In the rows, 128 means zero.
Where one turn sends some rows of the set: a few examples, then the rows asked:
j_879: [153 126 157 117 109 155  94 113 133 151 113 113 140 124  96 141 114 106
 170 136 127 132 129 126]
j_324: [128 122 127  84 144 107 118 168 155 167 125 134 124 132 120 135 122 139
 132 151 135 117 145 118]
j_913: [127 161  94 116 147 120 127 124 145 166 117 105 131 115 145 129 164 130
 162 132 139 153 153 135]
j_744: [140 151 150 114 127 127 126 109 106 131 131 127 145  85 119 120 126 133
 142 149 112 148 141 139]
j_547: [133 136 140  69 121 113 111 158 129 154 122 102 103 118 145 137 127 132
 148 158 147 131 127 154]
j_684: [140 130 125 130 165 132 109 148 121 163 138 123 174 110 126 105 135 108
 129 136 104 126 111 151]
j_495: [151 124 162 113 150 133 118 114 120 126 107 136 140 124 121 107 146 119
 121 149 112 155 127 131]
j_657: [125 140 108  91 142 125 115 120 148 159 119  99 117 135 123 140 164 124
 174 122 142 159 140 127]
j_167: [148 144 122 123 133 130  94 132 115 172 132 120 186 110 122 123 105 119
 156 143 131 118 129 163]
j_820: [138 150 128 103 132 126  94 166 139 154  99 133 118 140 129 134 120 161
 123 141 142 132 163 126]
j_554: [146 157 133 103 109 136  99 158 140 163  93 103 103 110 155 136 126 126
 150 159 150 124 148 148]
j_473: [151 120 147 142 143 166  79 132 140 160  94 106 144 134 113 116 129 100
 154 127 110 137 118 132]
j_526: [125 145 120 126 136 138 108 179 145 171 128 120 106 116 123 142 123 146
 136 133 125 118 146 108]
j_47: [126 153 119  93 122 130  98 181 147 157 130 101 115  93 138 142 134 117
 161 155 133 128 135 149]
j_214: [144 127 160 118 155 136 112 111 118 126 102 125 137 115 126 100 143 125
 129 147 106 162 128 133]
j_339: [137 146  99 106 142 121 112 121 139 184 108  96 133 148 143 132 150 131
 164 121 154 142 141 145]
j_575: [158 130 144 143 140 170  74 134 132 158  96 121 146 138 113 118 133 103
 145 126 119 132 122 132]
j_876: [138 125 126 130 169 126 103 143 125 162 128 118 180 112 132 101 129 112
 137 143 107 134 111 156]

j_554 moves to j_547
j_495 moves to j_684
Where do these go?
j_913 moves to j_339
j_473 moves to j_214
j_324 moves to j_526
j_167 moves to j_879

Where one turn sends some rows of the set: a few examples, then the rows asked:
j_62: [143 148 139 124 138 124  95 138 136 144 161 100 126 130 114 129]
j_897: [161 164 136 123 145 117  98 137 148 119 154 117 132 124 101 117]
j_855: [139 147  88 140 127 145 160 143 118 111 165 129 146 135 111 154]
j_149: [141 149  89 139 129 145 160 142 120 108 163 132 147 133 108 153]
j_817: [149 159 141 100 129 118  94 156 120 131 141 155 154 136 101 169]
j_425: [172 149 120 116 134 145  90 118  95 113 145 160 161 100 102 140]
j_379: [160 129 120 111 127 155  88 117  81 135 153 151 149 115 115 150]
j_163: [153 144  97 131 123 130 138 120  89 129 152 109 121 148 138 137]
j_171: [156 143 126 119 130 147  86 117  89 130 148 144 163  98 111 147]
j_66: [144 161 105 143 129 117 134 119  98 126 145  97 143 123 131 134]
j_270: [160 133 131 112 135 136  99 138 130 140 166 118 105 154 116 129]
j_374: [175 155  92 128 131 126 143 119  99 104 147 129 117 149 125 126]
j_990: [178 151 127 113 143 128 103 140 142 115 161 133 110 147 102 118]
j_423: [166 173  98 139 136 113 140 120 107 101 141 117 139 123 118 123]
j_152: [153 153 139  95 128 121  96 156 118 130 142 162 146 145 103 169]
j_633: [147 153 142  98 126 120  95 155 117 136 142 155 150 140 105 170]
j_39: [136 148  90 141 128 145 159 142 119 112 163 128 149 130 111 153]
j_822: [176 136 116 109 130 155  93 118  88 117 150 166 145 118 106 142]
j_505: [139 151  91 143 129 143 159 143 121 109 164 129 150 130 110 153]
j_886: [154 158 138  97 130 118  97 155 121 126 140 162 149 140 100 166]

j_152 moves to j_886
j_149 moves to j_505
Where do these go?
j_897 moves to j_62
j_374 moves to j_423
j_379 moves to j_822

